Some points:
<-25 -29 -18  24 -24 -38  -6 -32 -17 -30  10 -32  84 -25  38  25 -10  18
 -16 -54 -41 -57  59  65  -6  -5  64 -24 -27 -37 -14 -14 -37  12 105 -25
 -11 -27   6 -30 -14  76  51 -30   4 -13 -30 -46>
< 93 -40 121 127  -4 -38 -20 -10 124 117 -30 -33  71  59 -44 -26 -22 -31
 127 -32  57 -28 -32  50   4  59  10 -18 -22  79   8 -15 -52   7  -8 -23
 -54 -31  43  56  11 -36  31 -30 -11  20 -59 -42>
<-34  36  31 -17   3 -20 -13  10  10 -12 -26  77 -13  36 -33 -29 -26 -47
 -38  92  26  83 -37 -21 -26 -34 -44 -26 -11 -23 -41 -26 -44 -30 -33  95
 -39   4 -38  29 -23 -31 -24  97 -27   0  -8  63>
<-28 -17 -23  -9  -8 -38 -28 -17 -11 -17   8 -33  94 -25  50  54  11  17
 -12 -54 -20 -58  46  67 -27  17  88  -8 -32 -41 -38 -29 -26  14  84 -22
 -23  -1 -13 -47  13 108  89  -9  25  10 -27 -43>
<-28  -1 -34  18   1  84  58 -34 -48 -21 -30  12 -29 -25  33 -25 -34 -35
 -28  20  27  43  23 -32 -18 -31 -50 -32  21 -39  17  64  -7  -2  16  66
  42  81 -30 -19 -22   4 -23 -30  -3 -28  54  35>
<-29  40 -20   0 -25 -30  19 -25 -44 -31 -27 -10 -31 -27 -33 -34 -33  40
 -39 -15 -39  33 -30 -23  62 -32 -10 -34  11  15   6  61  -4  40 -30 -25
  39 -29 -32  69 -22 -42 -36 -24 -28 -28 -11 -26>
<-30  15 -23 -12 -12 -32  76 -15 -46 -32 -29 106 -35 -26 -15   3 -39 -31
 -21   4 -38  87 -32 -32  47 -23 -45 -34 -16 127 -17 -19 -20 -43 -27  47
  59   5 -35 -44 -20  34 -35 -28   1 -29 -41 -51>
<  5 -47  53 127 -24 -14  62 -25  54 -29 -29 -33  59  67 -51 -39 -39 -12
 -10 -41 -14 -52 -20  19  66 -30  -4 -34 -49  38 127 -16 -49  45   2 -26
 -16 -34 120   2 -23 -40 -17 -27 -22 -25 -60 -45>
<-34  95 -24 -31 -19 -17  18  11 -47 -27 -30  10 -35 -27 -31 -26 -33  57
 -33  -4  59   1 -18 -31  16 -26 -22 -31 -31 -35   5  -1   1  12 -26 -26
  69 -25 -26 -48 -20  20 -36 -29 -28 -29   1  -7>
< 85 -26  92 -39 -25 -13 -43  45  31  86 -19  47  -5  42 -45  -1  13  -5
  41 100  -4   3 -37  78 -28   9   7  58 -13  54 -40 -27 -48 -55 -32  -3
 -53 -30  35  21  -1 -43  -1  -1 -26  62 -22 -11>
< 61 -13   4 -38 -19 -18 -43  81  76  -5  -8 -30  17  46 -42  19  47  -7
  62  -3 -38 -47 -27  61 -27  37  57  74 -49  -3 -41 -16 -35 -27 -28 -23
 -54  11 109 -16 101  -3  56  65 -25  78 -16  75>
<-17  46 -34 -39 -22  22 -29  -1 -40 -23  61 -33 -25 -13  35  18  57  91
 -20 -45  -1 -52  84 -27 -12 -21  35  26  -8  43  42 -16  99 115  18 -19
  31 -18 -13 -49 -19  31 -23 -25 -24 -25  44  16>
< 24  11  93  23 -23 -37 -25  60 116 -11 -28 -16  10 124 -55 -23 -24 -35
  57  10 -23 -13 -37  15 -25 -28  -7  15 -49 -41 -30 -27 -52 -34 -31  13
 -54 -21  96 -20   1 -21   9  34 -13  28 -59  22>
< 13  -8 -32 -17  -2 -32   7 -25 -31 -33  60 -33 -28 -27 -18 -37 -13  78
 -32 -31  33 -46  19 -30  34 -16   5   1   2 -38 117 -24 126 127 -17 -18
  66 -34   7 -24 -24 -43 -36 -15 -28 -28  -5 -18>
<-28 -23 -34 -48 108  70 -43 -10 -29  45  53 -27  40 -25  91  92  77   1
 -31 -29 -24 -44  34  32 -22  76  60  24  10 -29 -39 -25  34 -56  34 -26
 -31  81 -37 -33  54  69 100  50 100  43  86   7>
<-26  16 -34 -35 -19   5 -17 -24 -46 -30  61 -30 -20 -13  47  16  26  77
 -36 -43 -38 -49  80 -17   9 -22  27  -7  14 -14  32   4  60  54  44 -21
  51 -25 -17 -37 -23  30 -20 -21  -1 -27  53 -15>
< 10  -1 -29 -48  12  40 -41  86  55 -29  -4 -13 -25  -8 -13  86  88 -26
 -21  -4 -41  -5 -26 -18 -24   4  24 106 -44  -2 -42  -2  40 -56 -33 -20
 -53  94 -29 -47 101  34  30 127 -27  63 -14  25>
<-28  -7 -33  14  -1  59  61 -36 -48 -18 -30  22 -29 -26  26 -26 -37 -31
 -26  18  -4  40  13 -32  -4 -31 -50 -32  23 -35  17  73 -18 -11  20  60
  55  51 -34 -16 -21   3 -23 -30   6 -28  49   8>
<-28  99  12 -37 -18 -26 -22  49  -7 -32 -30  23 -31 -18 -45 -25 -19  17
 -37  28  59  22 -36 -27 -25 -32 -13  -1 -36 -35 -38 -28 -20   6 -34 -20
  -9 -27 -12 -30 -23 -12 -34  -3 -24 -13 -20  30>
< 63 -24  35 -42 -19  56 -42  50  51  52 -19   6 -21  78 -47  -4  22 -33
  33  76 -28  10 -37  27 -28  19  -5  59 -34 -41 -41 -23 -40 -54 -33  36
 -54  -4  51  23  37 -43   8  28 -22  56   9  84>
< 48 -57  18  99 -18  86 -15 -40  49 127  -8 -30  14  -5  15 -23  13 -48
 127  13 127  55  -5 -20 -17  95 -43 -28 127   8   2  53 -23 -29  -1  34
 -54 -34 -38 127 -16 -22   0 -28 -20  -6 -26  17>
< 12  56  31 -36 -23  13 -37  65  47 -28 -30  -2 -29  17 -49 -16   3  -7
   8  33   1  13 -37 -21 -27 -30 -10  44 -37 -28 -36 -27 -28 -15 -34 -15
 -46 -19  26 -27 -13 -28 -23   8 -18  14 -28  61>
<-28  18 -17  -4  16 -33  47 -34 -48 -26 -29 104 -17 -26  11 -32 -39 -29
 -24  57  -4  62 -27 -20 -18 -28 -48 -31  24 127 -39  68 -39 -23 -14  71
  64  -6 -34  25 -13  -5 -32 -23  25 -29  36 -16>
< 36   4  -9  17 -21 -12  -9 -26 -12 -30   1 -31 -27 -27 -32 -32  -6  25
  26 -22  60   8 -15 -20  63   2  -6 -24  30 -38  71  47   8  68 -25 -26
 -15 -27  -3  96 -23 -35 -35 -17 -19 -23 -18   0>
<-30 -61 -34  -6  95  -4   1 -41 -34  28  85 -29  46 -24 110   0   9 -19
 -36 -32 -36 -28  68  -9 -26  57  -5 -27 112 -17 -27 -14  60 -45  79 -27
  14  -5 -36  23 -20 -32  19 -30 103 -20  68 -26>
< 12   0  10   5 -23 -38  25 -29  -9 -31 -15  -4 -30 -21 -46 -39 -35  26
 -35  18 -36  11 -29 -25  72 -33 -26 -23   7  10  57   2   0  56 -31 -26
  38 -29  32  46 -17 -42 -35 -18 -24 -29 -22 -13>
< -6 -26 -34 -49  74  27 -43  18 -14   4  66 -20  13 -26  53 115  90   8
 -30 -28 -38 -42   9  47 -26  69  89  68 -18 -37 -39 -14  38 -52  -1 -25
 -39  56 -30 -38  88  58  80  59  66  62  49 -17>
<-33 -62 -34  20  58  -2  35 -41 -42  19  49 -26  15 -27  80 -27 -19 -26
 -38 -13 -34 -11  57 -25 -16   6 -37 -34 101  -7  10  16  50 -29  56 -22
  36  -3 -36  36 -24 -40  -8 -26  60 -28  62 -14>
<-32   3 -32 -13 -18 -18  67  -7 -42 -26 -30  56 -35 -27  10  36 -27 -31
 -25 -20 -31  60  -9 -31  29 -27 -42 -27 -18  -6  11 -27  27 -41 -22  14
  41  46 -32 -57 -24  53 -32 -28  -3 -29 -43 -51>
These points spread out most along one direction. Take the direction at right angles to it along which they spread out most. Then take the direction at right angles to both along which they spread out most. Go by this last direction. How far along it is each point below, from 0 to 99? The average is 50, and the first point in the table lies past the average. One standard deviation of the points above along it is 16.
< 24  11  93  23 -23 -37 -25  60 116 -11 -28 -16  10 124 -55 -23 -24 -35
  57  10 -23 -13 -37  15 -25 -28  -7  15 -49 -41 -30 -27 -52 -34 -31  13
 -54 -21  96 -20   1 -21   9  34 -13  28 -59  22> 50
< 93 -40 121 127  -4 -38 -20 -10 124 117 -30 -33  71  59 -44 -26 -22 -31
 127 -32  57 -28 -32  50   4  59  10 -18 -22  79   8 -15 -52   7  -8 -23
 -54 -31  43  56  11 -36  31 -30 -11  20 -59 -42> 87
< 10  -1 -29 -48  12  40 -41  86  55 -29  -4 -13 -25  -8 -13  86  88 -26
 -21  -4 -41  -5 -26 -18 -24   4  24 106 -44  -2 -42  -2  40 -56 -33 -20
 -53  94 -29 -47 101  34  30 127 -27  63 -14  25> 23
< 13  -8 -32 -17  -2 -32   7 -25 -31 -33  60 -33 -28 -27 -18 -37 -13  78
 -32 -31  33 -46  19 -30  34 -16   5   1   2 -38 117 -24 126 127 -17 -18
  66 -34   7 -24 -24 -43 -36 -15 -28 -28  -5 -18> 62
<-33 -62 -34  20  58  -2  35 -41 -42  19  49 -26  15 -27  80 -27 -19 -26
 -38 -13 -34 -11  57 -25 -16   6 -37 -34 101  -7  10  16  50 -29  56 -22
  36  -3 -36  36 -24 -40  -8 -26  60 -28  62 -14> 64
<-29  40 -20   0 -25 -30  19 -25 -44 -31 -27 -10 -31 -27 -33 -34 -33  40
 -39 -15 -39  33 -30 -23  62 -32 -10 -34  11  15   6  61  -4  40 -30 -25
  39 -29 -32  69 -22 -42 -36 -24 -28 -28 -11 -26> 49
<-28  18 -17  -4  16 -33  47 -34 -48 -26 -29 104 -17 -26  11 -32 -39 -29
 -24  57  -4  62 -27 -20 -18 -28 -48 -31  24 127 -39  68 -39 -23 -14  71
  64  -6 -34  25 -13  -5 -32 -23  25 -29  36 -16> 36
<-28  99  12 -37 -18 -26 -22  49  -7 -32 -30  23 -31 -18 -45 -25 -19  17
 -37  28  59  22 -36 -27 -25 -32 -13  -1 -36 -35 -38 -28 -20   6 -34 -20
  -9 -27 -12 -30 -23 -12 -34  -3 -24 -13 -20  30> 32
<-28  -1 -34  18   1  84  58 -34 -48 -21 -30  12 -29 -25  33 -25 -34 -35
 -28  20  27  43  23 -32 -18 -31 -50 -32  21 -39  17  64  -7  -2  16  66
  42  81 -30 -19 -22   4 -23 -30  -3 -28  54  35> 41
<-28 -23 -34 -48 108  70 -43 -10 -29  45  53 -27  40 -25  91  92  77   1
 -31 -29 -24 -44  34  32 -22  76  60  24  10 -29 -39 -25  34 -56  34 -26
 -31  81 -37 -33  54  69 100  50 100  43  86   7> 48
